Turns in one plane each, and the order they were made in; the first pair answered:
turn K:
[ 22.0  -6.7  18.2   1.1 -56.9 -19.5  13.9  -7.4 -18.3 -31.7  -2.8   8.7
  39.0  20.3 -10.6  14.7  40.2  12.6  30.7 -12.7   8.0  -0.9  -9.2 -10.5
  -7.4  -3.9   1.1 -35.0 -14.0  -5.9 -39.3  19.0 -13.7] -> [ 24.7  -9.5   9.6  -9.2 -53.2 -25.3  20.6 -12.7 -18.2 -33.6  -8.0  12.1
  29.9  10.3  -9.1  13.1  37.3  -2.7  34.5 -18.4   5.9  16.0 -20.5 -30.5
 -11.2  11.6  -0.8 -32.1  -0.5   8.5 -28.9   7.1  -9.8]
[ -0.7  19.8  16.8 -39.0 -11.0 -39.7   1.1   7.2  14.3  39.9 -19.9 -14.5
 -26.3   1.7  -7.6  19.5 -26.8 -47.0 -24.0  25.2  -8.4  32.5 -16.6 -18.8
  -6.2  30.6  11.1  33.2  10.7  37.1   6.9  -3.8  11.1] -> [-12.5  26.1  36.1 -27.3 -13.2 -30.9 -14.5  20.9  14.6  53.7 -21.8 -22.7
 -13.3  20.9 -15.3  21.9 -26.7 -26.8 -39.1  39.5  -4.4   9.5   1.9  17.2
  -0.2   8.6  15.1  32.9 -12.8  15.6  -7.9  12.6   7.2]
[-10.2  20.4   9.2 -12.1 -21.1  -9.2   1.7  18.4 -12.5  -3.3  -2.4 -12.6
  20.6  13.1   7.3   2.1  11.8  11.6  -9.9   3.7   9.3   1.3  -8.3  14.8
 -12.3   0.0  10.9  -2.7  -7.7  -8.8 -14.8  16.9  -9.0] -> [ -7.0  18.3   5.9  -9.1 -21.0  -6.8   6.7  11.6 -14.5 -14.2   1.5 -10.7
  24.2   7.5  10.0   0.4  14.2  14.8  -0.1  -1.0   8.7  -1.4  -7.5  11.7
  -8.1  -0.7  10.3  -9.4  -6.7  -8.9 -16.9  17.4 -12.8]
turn X:
[  9.9  -0.2 -17.9   1.9 -12.8 -13.3 -22.2   2.5  11.6  -4.4   6.2  -0.3
   8.4  -3.5   9.2 -26.7   9.0   6.2 -23.4   1.8  16.1 -12.3  -5.8  33.0
 -32.2  15.8   3.8  -3.9 -31.8 -12.1  11.5  -3.9  14.3] -> [  7.8 -21.7  -9.3  -4.4  -6.6   6.6 -26.1  13.5  26.3  24.2   4.6 -12.6
 -11.8 -20.4   5.4 -10.1   5.4  16.4 -22.3  -1.7   3.8 -17.0  16.3  25.8
  10.8  17.7 -12.2   7.8 -16.2  20.9  16.0   7.9   6.5]
[ 12.3  -5.2  10.5  -7.7 -41.4  -5.0  26.8   0.0  -4.6   2.3  -4.6 -17.9
  12.1   6.0 -13.1  20.8  26.4  19.3   6.9  -3.3 -18.5  -6.0   5.1  10.2
  23.7  -6.6  -1.5 -12.8   4.8  30.6 -34.8  28.9 -19.2] -> [ 10.0  17.3   6.8  -0.4 -38.8 -17.3  22.4  -6.1 -15.1 -20.1   1.8  -8.3
  28.9  23.5  -7.8   4.6  25.3  14.4  -0.4   4.7  -7.8  -7.7  -6.8  24.4
 -13.3 -14.0  13.4 -19.1 -15.8  -3.9 -37.4  18.8 -10.3]
[ 14.4  -8.7  -0.8  18.4 -15.7  23.2 -20.0   5.6  15.1 -12.7  -0.4  30.0
   5.0  38.6  -8.1 -23.5   6.5  -9.1  -4.0  -0.4   8.2  -1.1   8.6  10.6
  23.6  27.5  -3.8  -0.9 -13.8   6.3  -9.8  -0.7  -7.9] -> [ 16.4 -11.1  -2.4  15.2 -19.4  20.1 -13.1   4.7  13.9 -10.4  -0.8  27.4
   3.4  34.0 -11.8 -20.0  10.5 -10.7   0.1  -5.2   6.4   2.6   6.1   3.3
  25.1  33.0  -5.6   0.7  -8.2  17.9 -11.4  -0.4  -9.8]
turn Y:
[ 18.8   5.9 -22.5  30.3 -40.3 -12.0   8.3  -6.8  20.7 -30.3 -17.9   7.5
  14.1 -11.9  23.3  18.8 -17.0 -21.4  13.1   8.7 -21.7   4.0 -10.5 -32.6
 -15.3  -8.6  -5.5   4.2  28.4   7.5 -11.8 -26.0  -7.4] -> [ 12.4  22.0 -12.1  27.2 -45.6 -23.8  -1.9   0.2  19.4 -22.5 -26.1   4.4
  21.6   9.0  17.8  15.1 -18.1 -21.3  -8.2  21.9 -14.5   4.4 -14.8 -12.0
 -34.7 -14.9   1.1   7.4  12.8 -14.1 -16.4 -26.3  -2.5]
[-11.5  -9.1  -2.3  19.7  28.0  10.8 -18.5   2.9 -10.1  30.7 -15.9  10.4
  -7.3  -4.5  11.2 -10.4  -3.7  -7.3 -18.5   0.4  -4.9  -7.6  15.3  15.0
 -16.8 -10.7   2.2  13.6 -20.8 -15.4  13.5 -28.3  13.9] -> [ -9.9 -16.8   3.5   9.1  21.3  13.1 -16.6   7.9  -4.9  50.5 -23.3  -0.3
 -13.4  -9.0   3.3   1.1  -0.2  -5.9 -18.7  -3.7 -14.0  -3.8  24.4  12.4
   2.7  -7.0  -3.9  19.1 -14.6   5.1   8.3 -18.7   8.8]
[ -0.2   0.2  -5.7  10.1   2.0   1.8  -7.2  -4.5  -1.0 -14.6   4.1   5.9
  11.8  -1.6  -5.2   0.2  -3.2  22.0   5.3  -5.9   3.8 -17.1  12.1   9.4
   7.3 -12.8  -0.3 -12.0  -0.1  -6.1 -13.2  11.3  -2.8] -> [ -0.6   3.6  -1.3   7.1  -2.4  -0.3  -7.1  -2.3   1.4  -7.3  -0.1   4.2
   7.4   1.5  -7.4   2.5  -1.6  22.5   0.2  -3.8   3.0 -15.9  14.5  13.9
   5.3 -14.8   0.3 -10.2  -1.7  -7.8 -14.4  15.0  -3.6]
[-11.7   4.9  11.2  23.1  27.5  21.8 -28.3  10.7   4.1  23.0   2.8  -6.1
  -0.9   7.6   0.2   1.4 -17.0  19.3 -14.0  19.2   3.7 -31.8  33.1  31.8
  10.2 -24.3   1.8   2.9 -12.9 -18.0   1.6   9.2   6.2] -> [ -4.6 -12.0   8.5  19.7  24.8  28.9 -19.7   7.3   8.6  26.8   3.7  -9.7
  -9.9  -7.9  -0.6   9.8 -13.4  19.0  -2.3  10.5  -3.2 -30.0  40.9  14.3
  34.3 -17.6  -7.8   4.2   1.3   5.2   3.0  11.8   0.2]
Then:
(two turns a pair)
[ 10.6  22.3   4.6  19.3 -43.1 -21.0  20.5 -14.7   5.7 -23.0   8.2  -7.7
  21.1  22.7  -2.4  12.7  29.6  14.5 -10.4   7.4   9.8  -2.8 -26.2  14.0
 -30.7   3.1  17.4  -5.3 -11.3 -20.9 -28.1  -6.5 -22.3] -> [ 16.8  -7.2   7.1   6.2 -45.4  -6.9  25.8  -7.7  21.7   6.7   1.0 -22.8
  -6.2  -2.5  -9.5  33.4  32.2  16.5  -1.7  -5.5  -8.0   2.9  -9.5  -7.4
  19.3  15.6  -3.5   2.7  18.3  30.2 -25.3   5.1 -33.8]	X then X
[ 12.6  -8.7  14.5  -5.7 -16.4  -1.9  20.3  -1.0  -6.9  -5.1   2.8  -0.4
   5.6   2.5 -16.9  11.2  14.5   9.7  -0.6  -6.2  -5.6  -4.0  11.0  -2.6
  18.9   6.5  -5.8 -12.7   7.3  22.5 -15.2   3.3  -1.6] -> [  9.6   2.8  20.7  -4.3 -18.0  -8.3  17.9   0.7 -10.4  -7.4  -0.8   0.2
  13.4  14.3 -18.2   7.3  16.5  10.3  -8.0   0.1  -1.7  -4.4   7.4   8.3
   6.5   4.1  -0.6 -13.7  -2.5  10.0 -19.8   5.3   0.3]	X then Y
[ -6.5  -3.7  -8.3  10.6  16.7   1.8   0.9  -7.6 -20.3 -14.3  -4.4   5.8
  -0.2  -8.9  16.2  -6.6  -0.5 -18.6  11.7  -4.3  13.0  13.9 -13.8  -5.5
   4.2   7.7  10.5  -8.6   7.6   8.7  14.8  -0.8   2.1] -> [-20.7   5.6   7.7  11.9  14.5   2.0 -15.1   7.4 -17.1  10.8 -12.8  -3.0
   0.6   9.2  10.3  -2.5  -2.1 -11.9  -9.2  10.4  15.2   4.8  -3.3  18.5
   2.0  -4.0  13.1  -0.8  -8.8  -3.4   8.6   8.4   4.1]	X then Y
[ 19.9  -6.5 -15.0  -1.2  11.0 -25.8  -7.9   7.3   5.8 -21.5  14.6  14.6
 -17.9  -5.5  11.0  -0.3  -9.6 -36.6  -2.7 -12.0  -9.0  14.3 -17.4 -44.9
   6.7   6.5   5.1  12.6  11.7  28.6  15.1 -10.8  -6.8] -> [ -3.3   3.0   2.3  14.3  34.7  -8.0 -39.7  25.5  12.8   5.4  15.5  11.5
 -19.3  11.0   6.9  -5.2 -24.6 -20.6 -30.7  10.2  -0.8 -11.0   7.2  -8.0
  12.0 -20.4   8.6  22.8 -12.2  -2.4  17.5  -2.7  -0.3]	Y then X
[-10.5  52.3  10.2  -5.6  44.6   6.8 -32.5 -19.7  -2.9  -2.6  21.5  26.6
   0.6  -1.2   9.5  -3.3  -4.5 -16.8 -22.0   4.9  18.3 -32.8  28.1 -15.9
 -16.8 -27.8   3.9  34.9   9.3 -22.1  35.2  12.8  23.7] -> [ -5.1  46.9   5.2   8.5  41.4  12.9 -21.1 -27.7  -9.1 -23.7  33.7  28.8
   9.3  -5.0  11.2  -1.9   1.9  -6.9  -7.4   0.6  18.4 -41.7  30.8 -14.0
  -9.7 -34.5   3.9  25.6   5.4 -24.4  26.6  19.0  17.2]	K then K
[ 14.7   9.4 -12.4  -3.3  19.8 -13.6  -3.0  -5.6 -13.1 -39.5  10.3   3.6
 -19.1 -18.2  34.4  -4.9   0.8 -18.6  -0.4   4.5  16.8  -2.5   2.1   4.7
   9.3  27.1  -8.2 -14.4  24.1   6.1  -0.5  -9.2  12.5] -> [ 12.5   1.2  -7.8  -1.7  26.4   0.6  -8.3  -0.9  -7.1 -25.6   8.9  -0.3
 -26.3 -23.4  30.4   1.5  -2.9 -13.1  -2.0   5.3  16.3  -8.6  15.2   8.2
  27.9  22.3 -15.9 -10.3  28.1  13.5   2.4  -0.1  11.5]	X then X
[ 23.4 -28.3  -4.2 -12.2  -3.9  -8.7   3.3  16.3  11.3   9.3   7.8 -14.6
 -11.5 -19.6   4.1  34.3   7.6 -38.2  25.7  -4.5  -3.8   8.5 -10.6 -41.6
  13.7  66.9  -4.0  10.1  20.4  12.0  17.1 -10.9 -47.1] -> [  0.9 -13.8  -3.7  29.8  43.2  22.7 -34.6  23.0   8.0   0.6  33.0   0.9
  -1.4  -7.7  16.8   9.6 -20.0 -21.5   3.3  21.6  18.5 -29.1  12.1  -0.5
  -2.9  28.5   7.5  11.9 -13.3 -51.7  32.5 -19.0 -29.4]	Y then X
[  7.3  12.4  -3.6 -15.4 -14.4 -19.9   7.2   1.5   1.8  -0.4 -16.8   0.5
  -2.6  11.1  -2.8   3.6  14.0 -17.7  -2.8  -1.4  -5.7  13.2  -8.2  -0.7
 -16.2   3.8  -0.1  -2.0   6.0  -3.9   1.5   2.1  -0.9] -> [ 13.0   3.6 -12.3 -10.7 -10.0 -12.2  13.9  -6.7  -0.5 -12.7  -6.5   6.3
  -3.3  -3.1   1.1  -0.7  13.0 -19.5   8.4  -6.9  -5.7  12.9  -9.9 -12.5
 -11.7   4.8  -0.7  -3.8  13.2   0.9   9.3  -2.7  -0.4]	Y then Y
[ -5.0  -8.9   2.9   0.6   5.7  10.7 -14.7  -1.6  -4.5  16.9  -3.2  -8.9
 -12.0 -12.4   6.6   2.6 -13.2   8.3  -1.0   2.0  -2.0   5.1   5.5 -15.1
  14.5  -4.5   4.6   9.8   6.0   2.8  13.7  -5.7   1.9] -> [ -1.4   7.1  -0.7  -8.7  -7.5 -13.3  -8.4  -7.3 -10.9   1.7  -9.2  -5.9
   0.0  -1.1   6.5  -3.7  -6.9  -4.1  -1.5  -0.7   3.3  17.7 -15.4 -15.0
 -13.7   3.9  13.5   2.2  -0.1  -6.4   7.0 -11.4   4.0]	X then Y
[  6.8  13.1  -1.2   7.4   1.0  -8.5  -2.8  -2.6  -0.8 -22.6   6.4  -0.7
  26.5  24.8   3.8 -17.0   4.9   8.9  -2.6  -4.4   2.7   1.8  -1.8  12.2
 -33.0 -19.1   2.5 -11.4 -25.0 -37.0 -14.7   5.6   4.5] -> [  8.2 -18.6 -10.3  20.3  27.1  29.9  -6.6  -1.6  10.8 -10.7  22.0  -0.3
   3.9  -9.0  10.9  -8.4  -6.2  21.2  13.4 -12.7  -6.0 -13.0  25.4  -6.7
  19.4 -21.7 -16.1  -1.4  -4.5  -9.6   0.6   9.2  -2.2]	X then Y
[ -0.7  11.4  11.2  25.5   6.8  19.1  28.3  26.1 -20.1 -23.6  -3.6  14.8
   3.7 -16.2 -11.6  -3.7   0.2 -14.5  -8.7   8.1   2.4   3.0 -10.7  -6.7
 -11.1  12.8  27.5 -41.3   0.3 -29.1  -4.0 -47.5   8.0] -> [ -5.5  15.2  32.4  17.7 -13.1  14.0  22.1  39.4 -18.9   1.8 -16.4  -2.1
  10.4   0.1 -26.8  10.1   8.3  -2.4 -20.6  15.6  -2.3  -5.1   1.9  18.2
   0.4   5.5  25.9 -39.0  -9.4 -23.0 -23.6 -26.3   0.7]	Y then K
[  1.2  29.1 -14.7  -8.6   0.6  -9.0 -10.1 -10.3   5.6 -11.3  -4.6  -3.5
  22.2  15.4   1.8 -26.8   8.1 -16.7 -42.6  -1.7   0.8   5.1 -31.3   5.1
 -34.4 -13.1  19.8  10.7 -14.7  23.0 -31.9   2.2  -2.7] -> [ 14.6  -1.3 -29.5  -4.3   9.7   8.2   6.0 -20.2  11.7 -19.4   8.5  -5.1
   8.5 -18.2   7.8 -18.2   8.6 -15.1 -14.2 -21.7  -9.0   5.4 -24.4 -27.2
   1.4  -0.5   6.5  11.0  12.4  58.4 -23.1   1.6  -9.8]	Y then Y
[  2.5   6.5  -7.8  -7.4 -19.0 -22.0   8.7 -15.7  -9.6 -22.6   3.3  18.0
  12.4   1.7  -0.6  -7.2   1.2  -9.5   8.0  -9.0   6.2   8.8 -23.8  -7.3
 -25.9  11.6  13.8  -3.1   6.5  -6.8  -3.7  -9.5   0.1] -> [ -9.2  -7.0  -2.7  22.7   8.0  18.7 -11.3  -7.0  -3.7 -11.1  21.2  16.4
   9.3  -4.1   4.8  -9.0 -14.5  16.9   4.5  -2.0   8.3 -26.8  12.4  11.4
   5.5 -13.8   7.6  -2.9  -4.7 -21.1   1.9   2.3  -0.4]	X then K
[-16.0 -19.9  -7.8  27.2  68.5  45.1 -30.8  14.8  22.6  20.6  12.1  21.5
 -45.7 -28.8  17.7 -17.0 -41.2  -8.7  -5.6  11.1  -0.2  -6.0  25.3 -14.3
  18.1 -11.9  -9.7  22.1  20.0   1.1  39.9 -22.8  15.2] -> [-18.9 -17.9   1.2  37.6  65.2  52.7 -36.0  19.2  19.8  19.0  19.8  17.6
 -35.7 -23.0  14.6 -14.2 -39.2   8.7  -8.6  15.8   4.0 -21.0  37.8   2.2
  25.2 -25.7  -8.0  19.6   5.2 -13.7  30.6  -9.3  12.5]	K then K
[ 15.6 -14.7 -18.4  16.6 -15.2  15.7  18.1 -12.0 -11.7 -45.7  22.1   2.2
   2.7  -7.8  10.0 -11.4   4.7   5.2   6.6 -24.9   3.7   3.5  -2.6  -9.7
  -1.1   2.5  -0.5 -18.6  -3.1  -2.7  -0.5  -8.3  15.3] -> [  7.0   3.8  -2.9  10.1 -29.9  -0.4   7.3  -1.4 -11.9 -33.1  11.1  -3.0
  14.9  17.4   1.8 -11.5   7.7   5.6 -11.0 -10.8   7.6   3.5  -5.0  13.9
 -22.6  -1.6   8.6 -16.8 -22.5 -20.9 -10.3  -1.7  19.4]	Y then K
[ 10.5  -3.2  -4.7  19.3 -16.7  12.0  14.8  -6.0   4.2 -24.3  14.1  -6.3
  23.0  -0.3   2.3 -12.7   1.8  15.5   5.0 -15.4  -1.8 -30.0  21.5  18.9
  -5.9 -14.6  -0.4 -11.5 -20.8 -19.0 -33.7  37.6 -13.1] -> [ 18.9 -23.1 -13.4   2.0 -18.5  11.2  29.7 -10.6  11.1 -18.6   8.2  -7.5
   3.8 -22.9   0.2  -3.6   4.1   2.1  22.2 -30.9 -14.6  -8.8  15.1 -14.6
  11.9   7.2 -12.5  -7.5   9.5  20.4 -23.9  31.8 -18.6]	X then K
[  5.8   7.8   2.0  -3.9 -11.6  -3.3   0.7   4.8  -5.0  -7.6  -5.7  -2.1
  20.5  -0.8   5.1   1.4  -5.5 -10.4  -8.0  15.6   0.3   2.2  -9.1   1.1
 -16.6 -15.1   9.9   0.1   2.3 -15.9 -14.8 -13.7  -5.9] -> [  3.9   5.5   8.8  -9.3 -18.3  -4.5   0.2  10.2  -2.9   3.4  -9.3  -7.2
  18.2   0.9   1.7   8.6  -2.5  -6.9 -10.1  16.0  -3.5   1.8  -5.4   2.9
  -9.1 -14.9   6.2   3.2   1.0  -8.8 -19.8  -5.3  -8.5]	Y then X
[-20.0   1.0  -3.1  32.2  26.8  11.4 -23.3   3.5   3.6  19.7  -8.1   3.3
   0.7   4.0   8.7  -5.3  -8.9   4.0 -17.7  18.9  -0.7   9.8  26.0  23.3
   9.0  -0.7  -1.8 -23.1 -24.3  -9.0   4.1  -1.9  -3.7] -> [ -0.1  -4.2 -14.2   5.6  -3.6 -16.6  10.2  -9.2   1.0   6.2 -20.8  -0.2
  -1.4  -7.9   4.7   6.9  11.6 -14.7   4.4  -3.4 -13.2  40.8  -0.5 -14.1
   6.4  29.2  -6.7 -28.8   2.3  31.3  -2.0  -6.2 -10.2]	Y then X
[  7.4 -27.5  23.0  -7.2  -9.5  34.5 -13.2  -4.0   4.1   6.5   4.4 -10.3
   6.5 -11.8 -16.2  -2.9 -20.2  17.5 -17.2  -5.1   2.3  15.5  -7.2 -28.7
  46.8   3.1  -7.6   1.7 -53.7   5.1  -6.4   6.2 -19.3] -> [ 10.8 -31.1  15.8  -6.7  -6.9  33.1  -7.3  -9.3   5.4  -0.8   7.7  -7.0
   3.7 -18.5 -14.6  -3.3 -20.5  10.9  -8.9 -12.0   1.9  22.0 -13.3 -38.6
  46.6   9.4 -10.2   0.0 -47.3  11.3  -1.7  -0.2 -20.6]	K then K
[ -2.3 -14.2  -5.1  14.7  20.9  10.4   6.5  -1.9  10.4  13.9  12.9   3.9
 -22.8 -27.0  12.8  -8.5   6.3 -31.6   2.0  -4.9  -6.5   5.3  10.7 -27.6
  13.6  15.6  -9.7   7.0   8.5   7.1  21.5 -18.5  10.6] -> [ -9.2  15.5  11.6   0.6   0.1 -19.6  -2.7   8.4   2.0  21.7  -4.5   0.7
  -5.4   9.3   3.1 -16.2  11.2 -35.6 -25.3  10.2   1.0  12.8  -3.7   4.7
 -27.3  11.0   6.8   5.0 -16.7 -21.8   8.8 -15.4  15.5]	X then Y
[ 14.4  -0.2 -51.9  -5.1  19.2 -13.5  13.7   1.1  13.8  15.5 -21.0  25.5
   7.9  -8.6 -13.5 -13.9  -2.7  -3.4 -17.8  13.0 -10.6   6.1  24.1  12.7
  14.9  24.0  -9.1  -8.1  -9.4  12.3  26.1 -26.2  36.5] -> [  7.2   6.1 -44.5  -0.2  18.0 -14.9   6.8   4.1  14.0  19.7 -22.3  22.5
  12.6   4.0 -15.7 -14.6  -4.8   1.9 -27.5  21.5  -9.4   0.1  27.2  29.5
  10.2  15.9  -4.4  -9.1 -22.8   2.6  19.9 -21.7  35.4]	Y then K
[ -0.8  -3.8  17.6   8.9   3.0  -2.5 -19.9  -7.3 -23.6 -34.2  16.3  30.4
  15.0   0.1   7.6 -28.6   5.1  -3.5  19.6  11.8  -2.8  -5.8   1.0  -0.4
  -8.3 -26.3 -18.9  -9.3  14.7   3.7  11.9 -28.3  17.1] -> [ -3.3 -16.6  20.3   5.7  10.2  10.1 -24.1  -0.3 -14.1 -14.6  13.5  23.9
  -1.5 -12.6   6.5 -21.8   2.0  -1.7  19.2  10.1 -10.2  -6.2  15.9  -7.0
  13.8 -22.2 -29.0  -0.1  24.3  24.6  17.8 -23.8  12.4]	X then K
[ 18.4 -37.9  15.0  -8.9 -30.5   5.8  46.6 -17.3   4.9  -5.2 -20.2 -20.3
   3.2 -21.3 -13.6  28.4  27.7  12.5  28.1 -16.9 -33.7   1.3  17.2 -31.5
  67.9  19.6 -27.2 -16.9  26.3  44.1 -30.6  28.4 -32.7] -> [ 19.6  -8.0 -31.1   5.6  17.4 -13.0  44.3 -44.4  -7.8 -64.0  -4.2  25.8
   5.4 -24.8  17.1 -20.1   1.0 -31.5  27.8 -16.6  -7.4  28.2 -32.2 -57.6
 -21.2  30.2  -3.0 -22.0  25.1 -11.9  14.9 -35.5   1.2]	Y then K
[-29.1  -0.1  -3.5 -19.4 -27.4 -23.2  11.6   6.2   0.9  23.8 -18.8  -0.2
  31.1  28.2  -8.5  -5.2  18.2  11.5  18.2   8.9  13.9  20.0 -25.6  22.4
   8.5  24.2  22.8  25.8   3.9  13.7 -14.3  -3.4   1.8] -> [-26.7 -23.8  -8.4  -8.3 -12.4   3.5  12.7   2.4   6.7  30.1  -7.5  -3.8
  18.4   4.9  -6.8   2.3  11.7  24.0  32.6   1.8   7.6   8.8  -5.6  10.0
  48.6  21.9   9.2  28.0  17.3  33.5  -7.5   4.0  -4.8]	X then Y
[-10.9   9.3   4.2 -16.7 -14.7   9.5  -3.9   3.4 -22.7  19.5   8.5  -9.6
  -3.5  -2.0 -18.4 -15.8  17.0  30.6  16.0  13.0  -1.4 -19.8  28.2   6.4
  13.8  13.9   7.1  -8.2 -14.1  11.1  -4.0  22.7 -46.4] -> [  0.0  15.4  -5.1 -30.3 -27.2 -12.5  11.7  -5.5 -25.1   2.9   3.5  -6.6
  -1.2  -3.8 -17.5 -17.0  24.3  16.4  24.7   4.1  -2.2   1.0   4.8 -13.9
  -6.7  29.0  12.9 -12.3  -3.4  19.3  -2.3  11.3 -45.5]	X then K
